Some points, each followed by its number:
[-0.496 1.505 0.399 1.569 0.380 0.529 0.498 -0.127 -0.591 0.074 0.932 -0.054 1.659 -1.709 0.505 -1.005] 0
[1.131 -1.075 -1.847 0.102 0.433 0.863 -1.016 1.150 -1.881 0.592 -0.048 1.262 -0.751 0.244 -1.330 0.151] 1
[0.291 -0.995 -0.168 0.115 -0.293 -0.283 -0.227 0.582 0.604 0.674 -0.926 0.493 -0.304 0.144 0.064 -0.425] 2
[0.157 1.057 0.468 -1.261 0.267 -0.743 -1.607 -0.546 -0.149 -0.069 -0.648 -0.027 -0.407 -0.093 -0.426 -0.712] 3
[0.057 1.035 0.758 0.756 -1.305 0.586 0.279 -0.075 -0.462 0.815 2.045 1.100 1.497 -0.067 1.515 0.311] 4
[-1.113 0.367 -0.397 1.531 0.580 0.103 0.156 -0.450 0.140 0.330 0.575 1.043 1.160 -0.216 1.667 -0.427] 5
[1.288 -1.954 0.481 0.178 -0.880 0.864 1.894 0.317 1.705 0.028 0.076 0.401 0.093 -0.271 0.423 0.144] 6
[1.522 0.208 1.685 1.152 -0.170 1.276 0.665 -0.443 -0.089 -0.055 -0.176 -1.003 -0.570 1.565 1.470 0.965] 7
[0.999 0.165 -0.348 0.436 0.879 -1.333 -2.863 0.157 0.435 0.417 -1.564 -0.551 -1.151 0.548 -0.322 0.941] 8
[0.757 -0.983 -2.486 -0.332 -1.705 -1.262 -1.385 0.424 0.237 -0.322 0.037 0.099 -0.521 -0.601 -0.698 -0.463] 9
[0.873 1.354 -2.749 0.847 0.810 -1.847 -1.767 -0.154 -5.738 0.333 0.114 0.929 1.012 -0.313 -3.181 -0.226] 10
[2.497 -2.835 0.257 -0.440 -1.752 -2.362 -0.551 -0.513 1.367 0.443 -0.184 -0.994 -2.035 2.282 -2.141 -0.158] 11
[1.193 -0.260 1.081 1.172 -0.089 0.152 1.592 -0.183 0.967 0.063 0.324 -1.282 0.225 0.973 0.648 0.581] 12
[-2.900 0.513 0.706 -0.230 -0.932 0.835 1.484 0.034 -1.536 1.090 0.121 0.986 1.202 -0.846 1.756 0.402] 13
[0.588 -0.620 0.412 -0.718 0.705 -0.071 -1.063 0.461 0.284 0.234 -0.664 -0.571 -0.930 0.721 0.240 0.142] 14
[2.587 0.117 0.027 1.699 -0.592 0.836 1.368 1.990 -1.090 1.145 1.375 -0.200 -0.983 0.501 -1.098 0.238] 15
[-0.917 0.469 0.782 0.280 0.682 0.402 0.000 -0.665 -0.342 -0.791 0.760 -0.128 0.372 -0.666 0.360 -0.485] 16
[-0.898 1.043 -2.078 -0.329 0.389 -0.796 -0.071 0.811 -0.190 -0.278 -2.547 3.092 0.186 0.140 2.760 -0.728] 17
[-1.847 0.422 0.293 0.288 1.342 0.162 -0.101 0.430 0.176 0.769 1.308 0.609 1.532 -0.754 -0.196 -1.111] 18
[-0.530 2.342 1.777 1.144 0.981 2.832 0.339 0.854 0.427 -0.058 -0.598 0.064 0.519 0.120 1.940 0.709] 19
[2.778 -1.281 -1.375 -0.508 -0.760 0.562 -1.805 0.493 0.599 0.959 -1.302 0.891 -1.772 1.704 0.086 1.246] 20
[-1.339 -1.119 -0.238 -0.289 -0.391 0.079 -0.011 0.179 1.142 1.116 -1.821 1.639 0.478 0.562 0.983 1.208] 21
[-1.659 0.340 0.718 0.594 0.738 1.661 2.162 -1.175 0.538 -1.024 1.302 1.004 0.986 -0.832 1.634 -0.126] 22
[-0.828 0.548 -0.783 0.023 -0.169 0.450 0.810 0.928 -1.469 0.502 -0.562 0.603 1.086 -1.192 0.047 -0.179] 23
[-0.347 2.147 1.532 1.733 -0.319 -0.012 -0.597 -1.307 -1.352 0.755 0.317 -0.446 1.128 -0.253 0.174 0.097] 24
[-0.552 -0.626 -1.558 -0.970 1.992 0.156 2.017 -0.192 0.024 -1.324 -0.328 0.607 0.496 -0.949 0.385 -0.892] 25
[-0.263 -0.558 -1.800 -0.130 -0.723 -0.425 0.134 0.475 -0.220 0.713 -0.388 0.215 -0.451 -1.206 -1.523 -0.551] 26
[0.385 -0.800 -0.154 -0.251 0.530 -0.969 -0.842 0.464 0.839 0.860 -0.065 -0.069 -2.091 0.764 -0.757 0.469] 27
[0.002 -0.516 0.693 -0.960 -0.222 -0.032 0.574 -0.687 -0.565 0.705 -0.793 -0.482 -1.267 -0.673 -0.909 0.041] 28
[-0.206 -1.374 -0.591 1.025 0.442 -1.780 0.494 0.360 0.916 -0.278 -1.078 1.028 0.304 -0.145 1.006 -0.329] 29
[0.063 0.939 -1.041 0.324 -1.099 -0.464 -0.844 -0.147 -0.832 0.207 0.401 -0.276 -0.301 0.186 -0.126 0.218] 30
[-0.749 0.276 0.464 0.336 -0.534 0.952 0.352 -1.099 -0.146 1.017 1.286 0.708 1.659 -0.448 0.914 -0.404] 31
[0.811 0.523 -0.586 0.074 -0.012 -0.397 -0.420 0.442 -1.366 -0.269 0.381 0.960 -0.245 0.278 -0.322 0.322] 32
[0.379 -1.245 -1.887 -0.848 -1.344 -0.799 -0.718 -0.008 -0.038 1.023 0.092 -0.799 0.040 1.772 -0.921 0.337] 33
[1.331 -0.143 0.072 -3.140 0.027 -0.176 0.819 -1.250 0.363 -1.025 -1.705 -1.187 -1.358 -0.713 -0.952 -0.399] 34
[0.870 -3.732 -1.571 -1.011 -1.245 -2.428 -0.293 0.286 2.313 1.305 -2.993 0.213 -1.831 2.425 -0.022 0.308] 35
[-1.946 -0.264 -0.935 0.335 -0.217 -0.220 -1.357 -0.172 0.781 0.715 -0.770 1.380 1.384 -0.546 0.834 0.589] 36
[0.970 0.596 0.350 0.117 -0.373 0.471 -1.118 -0.075 0.283 -0.011 -0.444 -0.231 -0.652 0.663 -0.963 0.544] 37
[0.216 0.397 0.721 0.031 0.592 0.775 0.452 0.084 -0.115 -0.414 0.505 -0.857 -0.189 -1.154 -0.188 -0.036] 38
[0.303 0.263 0.323 -0.535 -0.699 0.972 0.160 -0.140 -0.201 -0.192 0.372 -0.228 0.144 -0.350 -0.531 0.396] 39
[-1.617 0.978 1.034 -0.735 -0.167 0.741 0.208 -0.831 0.901 0.137 0.875 1.051 1.073 -1.094 0.544 0.133] 40
[-0.925 -0.715 -0.016 -0.055 0.375 0.186 0.927 -0.464 0.885 -0.788 -0.073 0.846 0.289 0.327 1.032 -0.160] 41
[-1.600 -0.433 -2.477 0.605 -0.345 -0.247 0.271 -0.099 -1.317 -0.850 0.279 0.941 1.360 0.020 -0.518 0.221] 42
[-1.107 0.858 -0.899 0.179 0.452 -0.679 -0.541 -1.345 -0.108 -0.989 1.041 -0.377 0.983 -0.089 -1.067 0.159] 43
[-0.577 -0.087 0.188 0.727 -0.193 0.973 1.215 -0.128 -0.891 -0.398 -0.487 1.199 1.606 -0.632 -0.785 -0.752] 44
[-0.985 2.212 1.351 -1.193 -0.887 -0.121 -4.467 0.279 0.833 1.206 1.229 -0.062 0.242 -1.558 1.734 0.530] 45
[0.542 0.266 -0.341 0.694 1.085 -1.035 0.073 -1.018 -0.296 -0.332 0.976 -0.321 -1.032 0.879 -0.274 -0.031] 46
[0.315 0.004 1.216 0.155 -1.252 -0.300 0.018 0.122 0.343 0.813 -1.190 0.202 -0.499 1.089 -0.262 0.731] 47
[-1.737 2.326 1.038 0.886 -0.312 -0.228 1.077 0.439 0.391 -0.765 1.497 -1.401 0.474 -0.614 0.610 -1.516] 48
[-1.195 0.839 -0.517 0.081 0.222 -0.623 -1.077 -0.431 -0.583 -0.269 0.745 0.101 0.214 0.320 -1.053 -0.042] 49
[0.525 -1.511 2.106 0.667 0.410 0.555 1.368 0.310 2.190 -0.930 -0.037 -0.545 -0.783 -0.131 1.396 -0.038] 50
[-0.581 -0.334 0.191 0.726 -0.147 -0.867 1.057 0.262 0.469 0.328 1.113 1.707 -0.041 -1.194 1.456 0.137] 51
[1.202 -2.324 -1.032 -0.618 -0.710 0.325 0.828 -0.171 1.069 -1.021 -0.411 0.571 -0.210 0.542 1.464 0.272] 52
[-1.435 -0.704 -0.447 -0.067 -0.148 -0.637 -0.914 -0.588 1.047 0.545 0.278 0.347 1.260 -1.100 1.126 -0.675] 53
[1.757 -2.139 0.691 1.653 -1.724 -1.069 -0.719 -0.369 2.192 2.017 -0.585 -0.543 -0.458 1.794 -1.157 0.529] 54
[0.550 0.853 1.111 0.626 -0.334 -0.230 -1.044 0.013 0.844 0.999 -0.122 -1.195 -0.155 0.837 -0.055 0.272] 55
[0.772 -1.261 -1.195 0.414 -0.384 0.504 0.652 -0.144 0.178 0.182 -1.211 -0.772 -0.131 0.205 -0.549 0.887] 56
[-1.051 2.149 -2.023 1.178 1.113 0.873 -1.473 1.510 -4.815 -0.824 1.905 2.550 0.928 0.555 -1.638 0.396] 57
[-1.831 0.446 -0.399 1.361 1.311 0.034 -0.642 1.406 0.618 -0.043 0.013 0.646 0.938 -0.842 0.737 1.005] 58
[1.407 1.266 2.204 -3.656 0.842 0.314 -0.579 0.512 -2.206 -1.133 -2.244 -0.908 -1.985 -0.236 1.436 0.035] 59
[-0.583 0.965 0.392 2.694 1.899 1.647 1.525 0.578 -2.192 -1.178 0.994 1.163 1.506 -2.037 0.793 -1.125] 60
[-0.674 2.407 -1.475 0.990 0.393 1.980 1.446 0.852 -2.607 -1.087 -0.304 0.544 1.163 -0.453 1.592 0.819] 61
[-0.805 1.363 0.957 0.096 0.218 0.048 -0.726 0.009 0.363 0.674 1.097 -0.142 -0.187 0.276 0.360 -0.211] 62
[-0.196 0.023 0.469 -0.450 -0.177 0.049 -1.980 0.979 -0.825 0.433 -0.091 -0.037 -0.950 0.645 -0.470 0.371] 63
[-0.793 -0.667 -1.522 0.119 0.470 0.352 1.884 0.133 -0.274 -1.216 -0.127 0.507 0.168 0.076 0.106 0.061] 64
[-1.056 -1.380 -1.447 -1.626 -0.856 1.005 0.868 -0.346 0.672 -1.122 -2.128 0.443 0.413 -1.007 0.851 0.068] 65
[0.161 -1.267 2.305 1.186 -1.078 0.939 2.611 0.505 3.139 -2.066 1.414 -1.803 0.211 0.582 1.530 1.112] 66
[-1.183 1.102 0.562 0.519 1.541 1.080 0.433 -0.322 -0.133 -0.988 -0.597 -0.168 0.935 -1.676 0.784 -0.287] 67
[0.553 -2.355 1.166 0.118 -0.952 -0.080 0.162 0.698 1.493 1.634 -1.404 -0.756 -0.800 1.042 -1.335 -0.179] 68
[1.216 1.461 0.064 -0.080 1.218 0.316 -0.236 0.716 -2.159 0.658 -0.641 -0.029 -0.429 -0.435 -2.387 -0.395] 69
[-0.389 0.571 0.447 0.320 -0.982 0.524 0.516 0.119 0.138 -1.073 -0.389 -0.091 -0.020 -0.442 0.859 0.202] 70
[0.614 0.556 0.994 -1.625 0.591 -0.047 -0.314 -0.531 -0.782 -0.801 0.819 -1.290 -2.398 0.749 -1.374 -0.314] 71
[-0.581 0.109 -1.345 -0.341 0.102 -0.455 0.478 -0.954 -0.221 -0.722 0.679 0.119 -0.528 -0.460 -0.408 -0.703] 72
[1.552 -1.398 -0.407 -0.025 -0.632 -0.539 -0.259 -0.012 0.517 0.409 -0.646 -0.290 -0.707 1.419 -0.792 0.702] 73
[0.091 0.962 0.390 1.236 0.688 1.254 0.837 -0.399 -0.344 -0.474 0.430 0.649 0.518 0.533 1.324 0.499] 74
[1.422 -1.928 1.553 -0.768 0.127 -0.167 0.451 0.073 2.631 -0.091 -2.652 -0.547 -1.341 -1.046 0.340 -0.840] 75
[2.321 -0.678 -0.323 1.021 0.109 -1.572 -0.325 -0.349 -0.487 0.974 -1.438 -2.493 -0.078 0.551 -1.606 -0.457] 76
[0.436 -2.801 -0.217 0.205 -0.763 1.000 1.628 1.553 1.749 0.614 0.719 0.502 -0.968 -0.811 0.996 1.105] 77
[-1.576 -0.510 -0.878 -0.102 0.432 0.988 2.255 0.352 0.553 -1.024 0.621 1.660 0.658 -0.729 2.379 -0.493] 78
[0.762 -0.645 1.580 0.309 -0.458 0.990 0.354 -0.115 -0.252 0.754 -1.636 0.799 -0.232 1.267 0.231 1.121] 79
[0.225 -0.429 -1.827 -0.134 -0.887 0.173 0.538 0.709 -1.199 -0.200 1.377 0.288 1.533 -1.582 0.308 -0.915] 80
[-2.024 0.206 -0.893 -0.971 1.051 -0.721 -0.018 -0.555 1.087 -0.173 -2.212 1.670 0.490 -0.467 1.389 0.249] 81
[1.842 3.068 1.664 3.560 2.344 3.377 2.208 3.847 -2.443 0.602 0.819 0.921 -0.350 -0.544 4.282 1.326] 82
[1.089 0.071 -0.544 1.289 0.242 -0.733 0.359 -0.458 -1.661 -0.353 0.630 -0.316 1.654 -1.877 0.775 -0.129] 83
[-0.340 -0.147 -0.015 0.724 0.048 0.294 -0.215 0.775 -0.530 0.110 1.300 0.504 0.555 -0.264 -0.616 0.262] 84
[-0.831 -1.161 -2.125 -0.240 0.850 0.855 2.611 0.237 1.277 -1.888 0.436 0.792 1.608 -3.466 0.499 0.005] 85
[-0.485 0.751 0.819 -0.145 -0.955 -0.038 -0.728 -0.678 -0.024 1.160 0.868 1.616 0.877 1.201 1.186 0.779] 86
[-0.277 -0.786 0.545 -0.169 -0.340 1.044 0.316 0.990 0.925 0.066 -0.607 0.336 0.272 -0.097 0.343 0.163] 87
[-0.241 0.782 -0.165 -0.702 1.007 0.425 0.965 -0.796 0.011 -1.150 -0.590 -0.913 0.359 -1.749 0.097 0.005] 88
[-0.446 0.665 1.640 0.313 -0.386 -0.875 -1.306 -1.198 -0.625 0.528 2.495 -1.045 0.102 -0.229 -0.679 -0.202] 89
[0.204 0.483 -0.615 1.255 -1.057 -0.486 -0.129 -0.781 -0.851 0.744 1.515 0.011 0.195 -0.356 -0.620 -1.221] 90
New points follow, each followed by the numbers of its three nearest points above by angle, seen from the average point of the numbered points, nearest first.
[0.799 0.231 -0.447 0.865 0.054 0.784 0.714 1.541 -1.326 -0.374 1.017 0.271 0.255 -0.179 -0.016 0.006] 15 82 57
[1.201 0.374 -1.343 1.717 1.896 -0.349 -1.065 -0.519 -2.535 0.360 -0.005 -0.976 0.361 -0.571 -2.646 0.628] 10 69 76
[1.357 -0.097 0.633 0.640 -1.036 0.848 0.121 0.158 -0.278 0.606 0.726 0.674 -0.208 0.207 -1.429 0.571] 15 39 37
[0.116 -1.863 1.259 2.807 1.090 0.214 0.380 1.020 -0.120 0.590 0.785 -0.399 -0.499 0.437 -0.419 0.273] 15 12 50
[0.087 -0.812 -0.526 0.211 -0.811 2.004 0.482 -0.557 1.106 -0.642 -1.555 -0.550 0.001 -0.436 1.790 0.102] 65 52 70
[0.583 -0.158 0.557 1.039 -0.756 0.791 0.466 0.539 -0.260 -0.097 0.719 0.110 0.482 -0.053 -0.376 -0.289] 15 84 4
[-0.361 -0.619 1.129 -0.642 2.636 1.365 1.167 0.609 -0.404 -0.897 -1.833 -0.279 -1.653 -0.203 -0.568 -0.662] 59 25 75
[0.578 -0.674 1.491 0.734 -0.903 1.217 0.587 1.211 -1.519 1.174 0.895 1.279 -0.737 0.836 -0.722 -0.314] 15 79 84
[1.136 -0.471 -0.143 1.293 -1.271 -1.043 -0.885 -0.231 -0.351 0.992 0.681 -1.232 0.515 -0.013 -1.343 0.505] 76 54 90
[-0.718 0.465 0.969 -0.601 -0.006 -0.099 -1.069 0.877 -0.476 1.368 0.184 1.636 -0.471 -0.285 0.945 0.300] 45 86 63
[1.690 0.567 -2.430 -0.069 0.797 -0.695 -1.679 -0.712 -2.474 -0.044 0.411 -0.857 0.316 0.256 -2.495 -0.022] 10 69 32
[-0.614 -0.038 -0.161 0.212 -1.400 -0.866 -0.826 -1.104 0.985 0.594 1.445 -0.910 -0.491 0.287 0.094 0.421] 89 30 55
[-0.282 -0.047 0.069 -0.146 -0.499 -0.003 0.324 0.095 -0.268 -0.229 -0.339 0.713 0.527 -0.922 0.434 -0.222] 23 44 13
[0.636 0.449 0.176 -1.127 0.004 -0.396 -0.336 -0.498 -0.424 -1.026 0.945 -1.714 -2.445 0.838 -1.107 0.443] 71 46 37
[2.728 -0.752 -1.394 -2.219 1.122 -1.275 0.844 -1.534 -0.213 -2.045 -1.566 -2.691 -1.817 -0.923 -1.697 -1.466] 34 71 76
[-0.526 -1.335 0.366 0.177 0.071 -0.058 0.516 -0.148 0.274 -0.450 0.760 1.816 0.217 1.046 0.166 0.199] 41 51 52
[-0.087 -0.633 0.264 1.021 1.084 0.446 -0.538 0.934 1.441 -0.549 0.380 0.452 -1.289 0.334 -0.894 0.181] 27 50 14
[-1.463 2.138 0.701 -1.975 -1.151 -1.903 -1.629 -0.796 0.202 0.172 1.016 -0.811 1.096 -1.041 0.661 0.239] 45 89 3
[0.420 -0.431 0.141 -1.131 -1.759 -0.547 0.502 -0.636 -0.635 0.733 -0.775 -1.025 0.422 0.653 -1.651 0.094] 33 28 11
[-0.476 -1.234 -1.568 0.272 0.386 -0.012 0.090 0.083 -0.588 -0.198 -0.060 0.794 0.285 0.670 0.192 -0.636] 42 64 1
[1.818 0.469 0.066 0.925 -0.464 0.364 -0.475 0.717 -1.176 0.678 0.468 -0.261 -0.791 0.565 -1.185 0.780] 15 37 69
[-0.941 0.059 -0.314 1.128 0.825 0.085 0.585 0.838 0.305 -0.587 1.035 1.134 0.685 -0.319 0.555 0.382] 58 5 78
[-1.133 -0.509 -1.595 -0.874 0.308 1.794 1.957 -0.579 -0.465 -1.452 -0.018 0.084 1.950 -2.535 -0.062 -1.147] 85 25 88
[1.086 -1.184 0.578 1.255 0.181 -0.180 0.109 0.230 0.911 0.147 0.813 0.450 -0.379 1.189 -0.026 -0.130] 54 11 73
[-0.984 2.326 -1.324 0.577 0.396 2.641 0.899 1.074 -2.976 -1.175 -0.553 0.520 2.155 -0.653 1.831 1.594] 61 23 60
[0.974 0.964 0.003 -1.040 0.685 1.027 -1.107 -0.847 -0.824 -0.555 -2.487 -0.311 -0.498 -1.625 -0.158 -0.173] 59 34 3
[0.355 1.385 -0.982 -0.966 -0.994 -0.569 -0.360 -0.581 -0.270 0.435 -0.536 -0.568 -0.153 0.201 -0.280 0.528] 30 3 33
[1.276 -1.524 0.526 1.341 -0.352 0.214 0.167 -0.093 0.132 0.366 0.773 -0.143 -0.721 0.047 -0.081 -0.297] 54 11 15
[0.558 1.308 1.227 1.573 1.156 1.451 -1.029 0.915 1.002 0.525 0.797 -1.066 -0.087 -0.179 0.408 0.428] 19 55 62
[-0.783 1.407 0.741 1.420 0.382 -0.279 -0.993 -1.049 -1.238 0.616 1.262 0.018 1.567 0.667 -0.662 -1.018] 24 89 49
[-0.130 -1.999 -1.401 1.372 -0.302 0.157 0.040 1.315 1.038 -0.194 0.278 0.029 -0.154 -0.253 -0.599 0.340] 77 56 9
[0.703 0.011 -0.834 0.573 -1.174 0.444 0.247 0.107 -0.851 0.948 0.841 -0.250 1.615 0.541 -0.764 0.186] 90 33 80
[1.155 -0.023 -0.210 -0.413 -0.986 0.184 -0.918 -0.131 -0.099 0.410 -0.314 -0.322 -1.452 1.084 -0.021 0.136] 20 37 73
[-1.248 1.125 0.547 0.109 0.220 -0.871 -0.861 0.142 1.608 -0.100 1.687 -0.647 -1.272 -0.368 0.086 0.027] 62 89 48
[-1.408 0.178 -0.093 0.693 0.176 0.528 0.722 -0.455 0.368 -0.905 0.486 0.629 -0.084 -0.029 0.663 -0.101] 22 41 78
[0.376 -0.640 0.988 1.222 0.752 1.574 1.303 0.186 -0.368 -0.182 -0.363 0.638 -0.253 0.063 -0.114 -0.308] 60 82 74
[-0.356 -0.013 -0.382 0.819 0.037 -0.224 0.668 -0.683 -0.446 -0.296 -0.210 -0.195 0.620 -0.802 -1.047 -0.524] 44 43 72
[1.346 -0.713 0.793 0.502 -0.922 -0.488 -1.344 -0.238 0.969 2.089 0.929 -0.101 -1.207 1.689 -0.695 0.897] 54 11 73
[1.033 -1.259 -0.323 -1.365 0.854 -0.016 -0.132 0.104 -0.190 -1.352 -2.297 -0.364 -2.036 -0.054 -0.056 0.421] 34 14 59
[0.854 -0.681 0.385 1.271 0.305 0.967 1.383 0.791 0.025 0.546 0.124 0.696 -0.437 -0.037 -0.538 1.409] 15 77 6
[-0.095 1.445 0.751 -0.113 -0.800 -0.565 -1.437 0.269 0.629 1.001 0.270 0.535 0.004 0.157 0.377 0.609] 45 62 86
[-1.140 -0.224 -1.300 -1.140 0.570 -0.914 1.348 0.504 0.686 -0.873 -1.162 0.084 0.799 0.045 0.528 -0.590] 25 81 64
[1.224 -2.410 -0.500 -3.253 -1.505 -0.848 1.140 -1.977 2.979 -1.944 -0.504 -1.406 -0.319 -0.560 -1.410 -0.890] 34 75 11
[0.059 0.197 -1.776 -0.508 -1.285 -0.998 0.076 0.013 0.166 -0.117 -0.048 0.665 0.987 -0.214 -0.158 -0.593] 9 80 26
[0.342 0.161 -0.799 0.151 0.135 -0.432 -0.552 -0.074 -1.071 0.224 0.059 0.188 0.583 0.547 -0.442 0.557] 10 32 57
[1.065 -0.847 0.500 -2.390 1.813 1.413 0.715 -1.245 0.475 -2.529 -2.145 -1.442 -1.717 -0.358 -0.479 -1.222] 34 59 88
[0.472 -0.269 0.804 0.550 -0.194 0.043 -0.231 -1.324 -0.055 0.052 -0.319 0.281 0.604 -1.104 -1.146 -0.663] 44 90 24
[1.062 -0.668 -1.117 0.173 -0.099 0.257 -0.329 0.243 -0.641 0.386 -0.394 0.245 -1.509 1.623 -0.334 0.470] 20 73 1
[1.515 -0.946 0.406 -2.132 1.446 0.397 1.112 -1.529 0.053 -1.483 -2.237 -1.239 -1.453 -0.416 -1.516 -0.853] 34 28 75
[-0.045 -0.374 -1.499 0.707 -0.289 -1.199 0.396 -0.183 0.114 0.580 1.236 -0.263 -0.080 0.064 0.426 -0.226] 90 72 9
[1.632 -1.011 -0.801 1.598 0.869 -0.796 1.325 0.557 -1.229 -0.283 2.112 -1.015 -1.025 -1.059 -1.930 -0.976] 15 46 90
[-0.631 1.953 0.149 -0.365 0.163 1.358 0.045 0.749 -1.359 0.228 0.473 0.511 0.036 0.133 0.831 0.185] 61 19 82
[0.762 1.044 -4.062 -0.268 0.618 -1.570 -2.571 -1.060 -4.214 0.429 -0.019 -0.112 1.286 -0.263 -2.856 -0.618] 10 32 30
[0.941 -0.280 -0.605 1.132 -0.964 0.134 -0.107 -0.051 -0.168 0.951 -0.697 0.949 1.014 1.003 -1.317 0.725] 54 73 33
[0.329 0.043 -1.327 -0.311 0.237 -0.204 -0.838 0.461 -1.258 0.447 -0.858 -0.209 0.437 0.846 -0.900 0.603] 10 1 33
[0.182 -0.170 -0.495 0.625 0.908 1.199 -0.295 -0.283 -0.487 -0.033 0.641 -0.238 -0.493 0.293 0.094 -0.122] 46 1 74
[0.310 -1.289 1.275 0.082 1.889 0.285 0.541 0.430 2.040 -1.334 0.238 -0.368 -1.426 -0.653 0.333 -0.354] 50 75 66
[0.747 -0.296 -0.799 0.224 -0.438 0.407 -0.171 0.284 -0.156 0.285 0.346 -0.147 -1.066 1.004 -0.858 0.362] 73 20 33
[-0.275 0.408 0.679 -0.943 0.259 -1.427 0.937 -1.282 1.181 -0.427 0.895 -1.470 -0.608 0.218 -0.335 -0.971] 71 46 34
[0.253 -0.389 -0.403 -1.184 -0.012 -0.494 -0.958 -0.041 -0.400 0.669 -0.786 0.750 -0.102 0.781 -0.805 0.155] 33 63 3
[-0.165 -0.707 -0.901 -0.649 -1.097 -1.163 0.398 -0.492 -0.043 -0.159 0.414 0.281 -0.200 0.040 -0.014 -0.269] 9 72 33
[0.644 -0.763 0.034 0.447 -0.352 -0.596 0.645 -0.966 -0.713 0.041 1.553 -0.577 0.454 1.011 -0.549 0.235] 46 89 90
[0.903 -0.569 0.736 0.231 -0.493 -0.282 0.001 -0.046 -0.370 -0.028 -0.010 -0.180 -0.104 0.365 -0.672 -0.139] 11 76 73
[-1.217 -0.810 -0.729 -0.401 -0.164 0.095 0.599 -0.503 0.390 -1.033 -1.591 1.287 1.220 -0.217 0.688 -0.235] 65 81 41
[0.072 0.583 -0.152 0.748 0.409 0.329 -1.930 -1.157 0.194 0.534 0.222 -0.144 0.486 -0.628 0.241 -0.205] 45 24 89
[0.674 -0.811 -0.825 -0.240 -0.803 -0.131 0.245 -0.020 -0.277 -0.242 0.094 -0.108 0.186 0.216 -0.931 0.153] 33 73 9
[0.721 -0.617 0.002 -0.580 0.675 0.279 0.298 -0.855 0.477 -0.251 -0.435 -0.893 -0.396 0.365 0.241 -0.012] 34 14 75
[-0.982 0.979 1.687 -0.143 -0.177 -1.020 0.653 -0.662 0.578 -1.227 0.927 -0.359 0.664 -0.014 0.939 -0.478] 48 16 40
[-2.107 -0.406 -0.918 -0.799 0.387 -2.474 -1.020 0.867 0.741 0.128 0.945 0.614 1.116 -1.038 0.731 -1.336] 53 18 36
[0.481 1.265 1.215 0.023 -1.592 -1.158 -0.889 -0.462 0.455 1.758 0.970 -1.257 -0.495 2.631 -1.217 0.061] 55 47 37
[-0.542 0.077 0.098 0.919 -1.363 0.582 2.041 1.051 0.117 -1.884 1.309 0.753 0.915 -0.554 2.759 0.530] 78 70 22
[-0.772 -0.767 -1.424 0.090 0.068 0.022 0.384 0.276 -0.570 -0.528 -0.804 1.155 0.211 -0.043 -0.992 0.208] 42 64 26
[1.261 -3.145 -0.819 0.019 0.350 -1.208 -1.956 0.334 0.306 0.846 -2.025 0.273 -0.071 1.787 -1.428 -1.407] 2 35 73
[-1.234 0.975 -0.460 -0.013 0.672 0.431 -0.465 0.780 0.000 0.222 1.652 0.004 1.355 0.433 0.049 -0.225] 18 84 62
[1.964 -0.853 0.891 2.038 -1.025 -0.564 0.930 -0.456 0.498 -1.060 2.888 0.324 -1.060 0.358 -0.529 -0.362] 15 12 46
[-0.313 -0.007 -0.170 1.060 0.476 0.993 0.237 -0.086 -1.345 -0.168 -0.907 -0.141 0.150 0.222 -0.312 0.068] 61 44 69
[0.799 0.265 -1.695 0.121 1.265 -0.606 -1.193 -0.879 -1.433 -0.207 0.946 -1.059 -0.426 -0.214 -1.980 0.283] 10 46 49
[2.331 0.175 0.817 1.230 0.154 0.414 0.655 0.484 -1.817 0.553 0.746 0.786 -0.573 0.123 -0.803 0.002] 15 69 32
[-0.117 0.464 -0.367 -0.659 -0.709 0.781 -0.881 0.005 -0.572 -0.409 -1.113 -0.708 -0.012 -1.069 0.609 -0.218] 59 65 3
[0.453 0.544 -1.671 -0.023 0.191 -0.479 0.110 0.256 -1.326 0.577 -0.810 0.460 1.147 0.455 -0.588 0.218] 10 32 42
[-1.042 1.286 0.629 0.821 -0.354 1.025 1.095 -0.100 -0.459 -0.710 0.876 -0.619 0.740 -0.175 0.957 0.117] 48 22 74
[1.218 0.232 -0.322 0.768 0.076 -0.171 0.277 1.208 -0.837 0.954 -0.996 0.657 0.959 -0.021 1.473 0.152] 82 17 23
[-0.213 0.487 1.496 0.967 0.053 1.071 1.085 0.798 -0.800 0.025 0.814 0.611 0.032 -1.082 0.913 0.349] 82 60 19
[0.303 1.572 0.145 0.632 -0.088 0.239 -0.099 0.861 -1.136 0.081 0.060 0.506 -0.620 0.053 -0.789 0.226] 69 32 57
[-0.029 -0.328 0.427 -0.066 0.353 -0.603 0.542 0.178 -0.306 -0.168 -0.650 -0.440 -0.039 0.173 -0.199 -1.348] 76 34 75
[-0.835 0.040 0.718 2.406 1.286 1.258 1.640 2.442 -0.854 0.078 -1.850 -0.575 -0.096 -0.267 1.716 0.327] 82 19 60
[-1.468 1.659 0.071 -0.018 0.649 0.761 0.733 -0.098 0.567 -0.220 -0.741 -0.167 1.598 -1.781 1.462 -0.411] 67 0 88
[0.407 0.159 -0.031 0.393 -0.060 0.475 0.717 -0.069 -1.118 -0.849 -0.714 -0.687 -0.538 1.142 0.565 0.701] 7 59 79
[0.037 -0.450 0.765 1.119 0.236 -0.159 -0.952 1.676 1.064 0.969 0.304 -0.421 -0.103 -0.997 -1.050 -0.314] 68 55 84
[1.063 0.643 1.128 -1.144 -1.319 0.935 0.374 -0.048 -1.101 0.402 0.716 -1.185 -0.447 1.049 -0.338 1.305] 39 71 7
[-0.081 -0.511 -0.443 -1.457 -1.676 -0.085 -0.309 -0.374 0.264 0.120 0.090 -1.303 0.514 0.003 -0.658 -0.034] 33 39 9
[2.808 -2.779 -0.389 0.104 -1.090 -0.568 -0.321 2.454 0.796 0.459 -1.600 -0.289 -2.309 2.766 -1.775 0.429] 73 11 20
